One turn moves every row onto another: examples first, then more rows asked:
Q_304: [ -9   6   3   3 -22 -19 -16  20   5  -4   5  29  12  -7 -11 -15 -12  -9]
Q_370: [-21   4  32  12 -25 -20   1  19  -6 -14 -35  22   1 -18   4  -8  -4  18]
Q_375: [-14  10   6  14 -23 -22 -27  -4 -17 -32 -24   7  15 -27  13   7 -24  20]
Q_244: [  4  -6  23  17   0 -11  -5   8  -3  -9   3  40  28   2  19  14  -6   4]
Q_773: [ 16  12  35  22 -21  -4 -26   8  -2 -13 -23  20  15 -10  19   0  -1  23]
Q_152: [-10  -3  21   5  -8  -5 -24  23  -2 -20   7   1  38 -26   5  10 -14  22]
Q_968: [-28   9   9   3 -27 -29   3  24 -21  -5 -26  23  16  -9   3   6 -19   4]
Q_369: [-26  -1   6   1 -22 -29  -6  22 -24 -11 -17  30  26  -5   6  16 -29   7]
Q_765: [  5   1  18  18 -18  -6 -23  10 -10  -8 -20  27  35   0  22  29 -16  19]
Q_309: [-21  -2   2   0 -22 -22  -7  24 -21  -8 -15  27  29  -2   5  28 -28   2]
Q_438: [  5   8  13  24 -30   4   5   4 -21 -18 -16  43  10  -9  13   9 -23   9]
Q_15: [-24  -1  21  22 -24   5  11   6  10 -21 -27  26   9 -17  18   0 -15   6]
Q_994: [ -4  -5  19  -1  -9 -11 -30  18  -4 -16  -3   8  36 -21  11  25 -12  25]
Q_718: [-28  -1  27   9  -9   8  13  19   3 -17 -12  25  21 -23  12  -4 -15   4]
Q_13: [ -5   9   0   8 -28 -11 -21   6   1 -20   0  25   2 -23 -13 -22 -15  -1]
Q_255: [-12   5  -6   2 -32 -17 -15   7   8 -24   7  20  14 -27  -5  -8 -24  -5]
Q_756: [ -5  13   6  12 -16 -10  -6  23  -4  -9   3  40   1 -14  -3 -18 -13  -6]
Q_138: [-18  -5  30  10 -16 -18   8   4  19 -15 -11  22  15 -10  25   8   0   1]
Q_743: [  3  -6  26  14  -1 -15  -4   7  -1  -8  -1  42  28   2  22  12  -3   4]
Q_494: [  0   9  12   0 -23 -10 -26  19  12 -11   9  17  10 -19  -9 -17  -7   3]
Q_665: [  4   8  17  22 -29   5   6   4 -21 -21 -19  42  13 -13  17   3 -24   6]
Q_592: [-19  -5  21  -5  -7  -6 -12  29   0 -11   4  13  38 -28  11   8  -8  20]
Q_558: [-14  -2   1   3 -24 -34 -26  16  14  -9   1  23  15  -9  -8 -11 -12   0]
Q_132: [-12  -7  38  19 -26 -11  -4  12  16 -20 -29  19   5 -17  16  -2   3  23]
Q_705: [ -7   6   7   4 -38  -6 -31  24  11 -11  -5  10  15 -22 -10 -13 -19   8]
Q_656: [-15  15   3  21 -20 -26 -24  -3 -18 -33 -22   7  15 -24   6   3 -22  15]
Q_100: [-17  13   7  16 -12 -23 -24  -7 -10 -30 -20   6  14 -35  14  -2 -13  19]
Q_800: [  5  20  12  14 -21 -11 -19  14  -1 -16  -1  24  -5 -23  -2 -22  -4   6]
Q_568: [-13 -22  10  14 -33  -8 -11  -5  24 -22  -6  18  19 -15  15  14 -22   6]
Q_500: [-12   8   1  17 -22 -17 -28  -2 -20 -28 -29  13  15 -22   9  13 -27  22]
Q_524: [-23   1  11   5 -27 -28  -1  31 -21  -5 -12  25  27  -3  -2  14 -23   3]
Q_615: [  0  12  17   8  -8  -8 -17  20  10  -7  12  26  10 -15   1 -15  -3  -3]
Q_449: [-12  -5  24   1  -9 -10 -28  25  -2 -16   1   6  41 -19  13  17 -14  23]
Q_945: [-17   9  28  10   1 -21  -1  -4  11 -24 -12  13  13 -21  20   0   3   6]
Q_453: [-12 -13  17  12 -51  -4 -11  15  20 -11 -17  15  14  -8  11  14 -22   9]
Q_759: [-13 -12  13  18 -36 -23 -22  -3  23 -13 -23  13   9  -3  13  12 -14   4]
Q_815: [ 12   4  14  17 -27  -7 -17   0 -16 -21 -18  26  27 -10  25  28 -19  25]
Q_588: [  1  -8   9  21 -19 -14 -15   3 -19 -16 -19  39  26   1  18  28 -20  20]
Q_314: [ 17  13  31  25 -17  -5 -26   6  -4 -12 -19  21  13  -7  18   4  -2  23]

Q_494 moves to Q_13
Q_615 moves to Q_800
And these:
Q_815 moves to Q_588
Q_132 moves to Q_15
Q_718 moves to Q_945
Q_568 moves to Q_759
Q_255 moves to Q_558
Q_968 moves to Q_592
Q_524 moves to Q_152
Q_369 moves to Q_449
Q_309 moves to Q_994

One turn moves every row onto another: examples first, then more rows asked:
Q_259: [  0  -9  20   0   7  33  -5  18 -20   6  23 -12  34   1  -3 -13  -4]
Q_709: [ 14 -16   7  -4  26  14  -3   0   4  -6  43 -19   6  -2 -11 -10 -30]
Q_60: [ 21 -17   0   2  16  18  -6   2  12   0  36 -13  10 -13 -16  -1 -29]
Q_997: [ -3  -3   6  10  16 -11  -5  -1  -7  -7   5  17  27   6 -22  12 -25]
Q_96: [-11  -3  17  14  -4  15  -1  -1 -20  -2   9  17   0   8 -12  12   2]
Q_960: [ -6  -2  13   9  -2   4 -25  10 -27   0   6  17   0   4  -7   7 -16]
Q_470: [ -5  -2  18   2  16  31  -6  11 -10   8  13  -7  41   5  -5   7 -13]
Q_508: [ -1 -10   2  11  12 -20   0  14 -21 -16  19  16  11  -2  -7 -14 -16]
Q_164: [ 14 -14   0   1  19  17 -15  -5  10  -9  37  -8  27 -13 -16 -17 -23]
Q_549: [ -2 -13  37   7  11   7   6  17 -12   6  19   1   2   1   7 -24  -8]
Q_967: [ 18 -17  -2   4  20  13  -4   5  11  -3  37 -11   7 -14 -10  -1 -30]
Q_257: [ 11 -17  14   8  -7   0  -7   8 -25  -7  24   5  17  -2 -25 -29  -4]
Q_160: [ 15 -15   9  -4  24  19  -5  -4   6  -3  42 -19  10  -1 -17  -7 -31]
Q_567: [ -4  -4  14   8  -6   6 -25  11 -31   0  10  15  -2   2  -7  -1 -12]
Q_901: [ 13 -12   7  -3  28  16  -5  -4   8  -4  39 -17  11   1 -15  -1 -34]
Q_980: [ -7   1  12  -4   5  -3 -15 -13   4 -22  36 -12  22   8 -15   2  -1]
Q_740: [-14  -6  29  21  25   6  -2   9  -4 -15  18  23  17   3  -5   4 -33]
Q_210: [  0 -17  42  18   0  26  -9   7 -15  -8  30   9  19   0 -21 -23 -15]
Q_918: [ -5  -1  41  -2 -11   6  -5   0   2  -8   7  -4   2   7 -29 -10 -15]
Q_322: [-13   1  31  -1   2 -12   2   9   1 -17   7   2  -7   4 -10  -8 -20]
Q_965: [ -6  -4  41   7  17  15   1   1   4  16   3   4  20  10  -9   6 -18]
Q_603: [ -4  -2  16   8  -5   9 -27   6 -26   3   4  15   4   5 -13   9 -15]
Q_548: [ -6  -7  12   2  18  19   1  26 -22  -2  24  -7  26  -2  12 -13  -8]
Q_894: [ -4   0  13  -4   2  -3 -16 -11   1 -23  40 -13  20   8 -16  -4   2]
Q_168: [ -8  -5  18  13  -7  16  -3  -1 -22  -1  11  16  -1   7 -13   7   5]
Q_206: [ -8 -15  31  20  14   8  -1  18 -17 -19  31  16   7  -4  -1 -23 -21]
Q_224: [ -9  -5  16  13  -6  14  -1   2 -24  -3  12  16  -3   6 -10   4   5]
Q_799: [-11   0  10   4  26  17   0  20 -12   1  14  -2  33   3  10   7 -16]
Q_289: [ 10 -12  -2   2  23  15 -14  -7  14  -9  33  -5  29 -11 -16  -8 -27]
Q_139: [ 12 -14   5  -3  30  12  -3  -1   6  -6  41 -17   7  -1 -10  -4 -34]
Q_162: [ -6  -9  40  19  11  25 -10  -2  -2  -5  17  15  28   6 -25   3 -28]
Q_291: [ -1  -4  18   8  -9  11 -28   8 -29   3   8  13   1   4 -14   1 -11]
Q_695: [  9 -10  18   8  -5   9 -13  -7 -11   2  10   8  33   6 -40  -2 -14]
Q_654: [ 11 -14  -4   2  22  11 -12   0   8 -13  38  -6  22 -15  -9 -20 -23]
Q_23: [-10  -4  32   9  26  -1   8  13  -2   6   8   8   8   6  11  -1 -19]
Q_367: [ -6  -3  36  -2  -9  -3  -1   9  -4 -15  13  -3  -7   3 -17 -21 -13]
Q_896: [-11  -4  15  14  -3  11   0   1 -22  -3   9  18  -3   6  -8   9   3]
Q_151: [  3 -12  46   6   3  23  -1   5  -6  17  14  -3  15   6 -12 -17  -6]
Q_428: [  8 -11  -5   2  27   8 -12  -2  12 -13  35  -4  24 -13  -8 -11 -28]
Q_106: [ -8   2  10  -4   8  -8 -14 -10   3 -24  37 -10  19   8 -11   2  -2]
Q_265: [ -7   0  10  -4   5  -7 -13  -8   0 -25  40 -12  17   7 -10  -4   1]
Q_854: [ 21 -18   0   3  17  16  -5   5  10  -1  38 -13   7 -14 -13  -4 -27]
Q_200: [ 19 -16  -1   3  20  15  -5   3  13  -1  34 -11  10 -12 -13   3 -31]
Q_383: [-12   4  35  -1   0  -2  -2   0   7 -11   2   1   2   8 -22   3 -23]

Q_567 moves to Q_960
Q_799 moves to Q_470
Q_168 moves to Q_224
And these:
Q_901 moves to Q_160
Q_151 moves to Q_549
Q_654 moves to Q_428
Q_162 moves to Q_210
Q_322 moves to Q_383
Q_60 moves to Q_854
Q_508 moves to Q_997
Q_106 moves to Q_980

One turn moves every row onto another: examples first, then more rows asked:
Q_880: [ -6 -11  12   7   8  -6  -6  14  13 -14  10  15   3   2 -10  12   4  13
   0 -15 -18  19   1  10  -1]
Q_736: [-19  -8   8  -6   2 -11   9  14 -27  11  -4  -8   0   9   7  -2 -11   3
  -4 -11   0   3  11 -14 -20]
Q_336: [ -5 -11   6   5  22 -20  -2  -8  19   6 -15  21   1  12 -16  -1   8 -10
  -9   3   0  20  -5  -2   7]
Q_85: [  9 -12  13  11  -6 -16 -14  20   3  -9  -4 -12 -16  -7   2   8 -10  10
 -17   3  -8   1  -3 -12  14]
Q_288: [  1  -4  17  -7  -8   2   9 -30 -19   2   0  -3 -16   6   0   1  -9   9
   1  14  24  -4  -1   3  -8]
Q_293: [-16  -4  24  12  13   7  -2   3   3  -9 -20  -5 -17 -16  -1  -1   8   1
  11  14  14  -4 -13 -15  18]
Q_660: [-11  -3  17  15  12  17  16   0   7   2 -11 -19  18   0  -9  -5 -11   0
  10   3  -1  -5  14 -17   4]
Q_900: [ 16   2   6   6  15   2   4  -5  19 -13  -7  -9  13   2   0   2  25  -6
   4  11   1  -8 -14   8  25]
Q_194: [ -1   7  31   3  18  -4   1   9   9   6   1  10  -7   7   4   1 -19  -9
  -4  20  -7  11  -3  12 -17]
Q_902: [  5  -7  -1  -2 -25   4  -4 -11 -13 -12  30  -1   2  13  -2  13  -1  10
   6  17   7  -6 -10  -2  -9]
Q_860: [ 12   1   1 -11   1  -3   2  -8  18 -10  -8  13 -12  22 -12  -4 -14   6
   7  16  -7  -8   3   2 -18]
Q_109: [ -6 -33   5  -9   7 -16  -6   8  -4   2 -20  -5 -10   5   9   4   3  -2
 -13   1   8  -6 -19 -17  -7]
Q_266: [ 17  -9  11  19  14 -21   7   0  -4  -1  24   6  16  14   1   2  12  12
   6   7   7  11 -18  -9  11]
Q_671: [  0   5   7   7 -11 -16  -6   9  -3   9  -6 -20  -2  22  -6 -14 -12  -7
  -6  11  -8   6   8 -22   3]
Q_655: [  6   8  -4  10   2 -32  -1  -7 -15  11 -10   2   1  -4  -3 -10   0  13
  10   0  -8  23  12  -6  10]
Q_392: [ -2   5  12   2  -7   4  10  22 -26  -2   6  -9  -8  -9   9  -4   2  -6
   9  12  -2  -6  -9 -29   3]
Q_80: [ 16 -11 -23  -4  18 -15 -10   4   6 -15  -4  -6 -15   1   2   8   2  -1
  -5  12  14   9  -6  12   0]
Q_334: [  0  -3 -15   6  -9 -11  -9  -9  -5  17   1  -8  21  14 -12  10   0 -12
 -10   0   0   9   3  16 -13]
Q_480: [-17  -7  22 -13  -9  -3  -5  -3   2   2  -7  17 -19 -10   4   9 -18   3
   6   7 -11  20   7   2  -2]
Q_952: [  7 -14  -6  14  -7  13   5   2 -11   5   1  -5  18   6 -12  11  15  -9
   5   3  10  -8 -25  -2 -18]
Q_486: [ 16  -5   8  -7   5 -32  -8  -3 -12  -9  -5  -5  -7 -10  22  -7  16   4
  -8  12  -8   9 -10   4   7]
Q_930: [ -5  -7  13   5  -8   4  14  -3 -12  -8 -17   5  -1 -16  -8  14   4 -14
  -9  29  10 -21 -15 -10  -5]
Q_64: [  5 -15 -12   6   2   3  17  -7   6 -13  -5  12  12 -19   1  24  19  10
  12   1   6  -7 -11   6   3]
Q_363: [ -5   7   4   4   7   4  11   1 -10   7  -5   4  35 -11   8  -1   2   3
  10   7 -13  -1   7 -25  12]
Q_78: [  1  -8  -5 -12  -7  -4   2  -4   8 -15 -22  16 -11  17 -20   0  -6   7
   3  15  -4   1  -3  -9 -15]
Q_720: [ -8 -15  17  19 -13  14  15  -3  -8   2 -13 -13 -10  -6   3   4   7  12
   1 -14  12 -11   1 -16 -11]
Q_688: [-13  10 -15   8   0  12  -6 -11  -8   0   3  13  30 -14   3   4  13  -6
  10  14   2   6  10  -7  -1]
Q_713: [-13  -5  13 -10  -6  -7 -10 -11   3  12  -6  27 -11  -6   5  11 -16   4
  13   8 -10   9  -1  -1 -10]
Q_738: [ -1   8 -10  -1  13 -11  -6   7   0   3  11 -11   5  12  16  -3   0   0
  12   2   3  32  12  14  -7]
Q_299: [  1 -24  -2  -2 -13  -9 -27 -11   2   1   1 -10  -4 -12   3  21   3  -5
  -5   1  -1   8 -14  22   0]
Q_202: [ -5  -7  17  16  16 -11  -5   7  23 -11  14  12  -8   8 -10   1  -2  14
   1 -13 -16   5   7   3  -6]
Q_531: [-15   6   7  20   8  22   8 -14   2  -7   1 -14  16  -8  -8  -3   0  -8
   9  12  10   4  19   9 -14]
Q_43: [  9   1   1  10   8  13  12  -8   2   8   9 -15   9  -3  14  12  15 -10
   1  -9  13   6   1  27  -3]
Q_101: [ -6 -13  14   1   9  -4   0  -2 -17  12  14  -1  -9   6  -1   7 -20  -3
  15  21  21   9 -19 -19   4]
Q_733: [ 12 -20  18   4   8  -9  -1   7 -12  -6 -10 -17  -3  -4  -4   7  -3   5
  -9   7   2  -2 -18  21 -24]
Q_271: [-10  -7  13   7  22 -22  -6  -7  11  13  -2  31   5  13  -8  -1   6 -16
 -10   5  -7   2 -12  -9  -5]
Q_82: [ 13   3 -15  17   6   0  -4  -1  -7   6   8   1   1 -16   0   7  13  -2
  26   7   4  19 -10  -2  19]
Q_26: [  4  -2  30  13  14  -9   1 -13  -3  19  12  -8   1   9   6   9  -8  -1
 -13   0  14   5  -4  -6  26]
Q_504: [ 14  15   1   8   4  -4  12  -9   0   6 -12 -12 -12  -2   6 -10   8 -14
  -1  11  10  -1   6 -17  25]
Q_794: [  7  -5  -3   3   4  -1   6 -14   2  -9  19   4   3  20  12  10  14  20
  -9 -12  20  -3   7   1   4]
Q_823: [ -3   0  12 -20   1 -15   2  -5   0  -8  15  16   7   9   7   2   8  -1
   0  -4 -25  -9   1   4 -14]
Q_58: [  2  10  28  -8  17 -11   1  12  -4   0  -3  10   0   6  -4  -1 -13 -20
  -8  24 -10  19  -7   8  -3]
Q_274: [-23  -7   6   3   9  13   5 -10 -19   8  -4  -3  27 -10 -12   0   3 -12
  15   5  -1  -7   0 -12  -8]
Q_949: [ -3  -2  10   3  18  -6  12  13  -3  -7   9  -1   0 -27   7  16   5 -16
   0  10  -4  -5  -4  -6  28]
Q_378: [ -9  -5  14  -6 -11  29   0   6   6 -16  -4  -9   3  -5  13  17  11   1
   4  11   9 -16 -12  12  -8]
Q_86: [ -2  -4  15 -21  -4 -10  12   0   3 -17   4   7   9  15   3  -1  13  -5
 -15  -1 -19  -2   4  11 -19]
Q_394: [ -9 -15  12  19 -10 -10  -2  -5  -9   6  -9 -15   8  10 -13  -6   5  17
  13  -4   2  14  -1   7 -29]
Q_883: [ 2 17 -2 19  9 13 13 -1 12 -9 -8 -4 21 -1  9 -5  3  7  6 16  5  5 21 -8
  4]

Q_288 moves to Q_101
Q_336 moves to Q_880
And these:
Q_713 moves to Q_194
Q_504 moves to Q_82
Q_660 moves to Q_363
Q_738 moves to Q_334
Q_486 moves to Q_80
Q_949 moves to Q_900

